Families of rows that turns and mirrors carry onto each other, the same ones carrying the whole set onto itself: the rest of each named row's family, in list order
4 families of 4 rows
k125: [ 0.40  1.21 -0.17  0.86 -1.15  0.63 -1.87  1.99  0.32]
k244: [ 1.97  0.80 -0.73  0.33 -2.07 -0.67 -1.26  1.14  0.63]
k626: [-0.06  1.59 -0.62  0.77  0.24 -4.08 -1.12 -0.24 -1.43]
k941: [-0.98  1.24 -0.08  0.42 -1.20 -0.31 -1.70  2.39  0.61]
k364: [-0.38  1.12  0.32 -0.36 -1.31  0.08 -1.93  1.53  0.72]
k339: [ 0.62  1.16 -0.15  1.33 -1.29  0.24 -1.70  1.95  0.78]
k500: [-0.61  1.08 -0.97  0.31  1.24 -2.42 -0.83 -1.58 -1.41]
k729: [ 1.82  0.19 -0.26  0.88 -1.63  0.03 -1.37  1.26  0.17]
k931: [-0.49  1.55 -0.48 -0.47 -0.87 -0.70 -1.50  2.88  0.24]
k282: [-0.49  1.07 -0.98  0.73  1.15 -2.75 -0.64 -1.55 -1.07]
k704: [-0.52  2.24 -1.09  1.26  0.19 -2.99 -1.39 -1.53 -1.05]
k935: [-0.10  1.19 -2.16  0.78  1.32 -1.97 -0.76 -0.80 -2.05]
k830: [-0.39  0.65 -2.80 -0.38  0.15 -2.10 -1.09 -1.16 -1.41]
k255: [ 1.26  0.00  0.04  0.85 -0.88 -0.28 -0.86  1.88  0.83]
k388: [-0.17  2.21 -0.19  0.63  0.68 -3.32 -1.36 -0.99 -1.37]
k30: [-0.24  0.86 -2.64  0.28  1.02 -1.84 -0.55 -1.28 -0.96]

The rest of the family of k704: k364, k935, k255
The rest of the family of k931: k244, k626, k830
The rest of the family of k339: k125, k500, k282

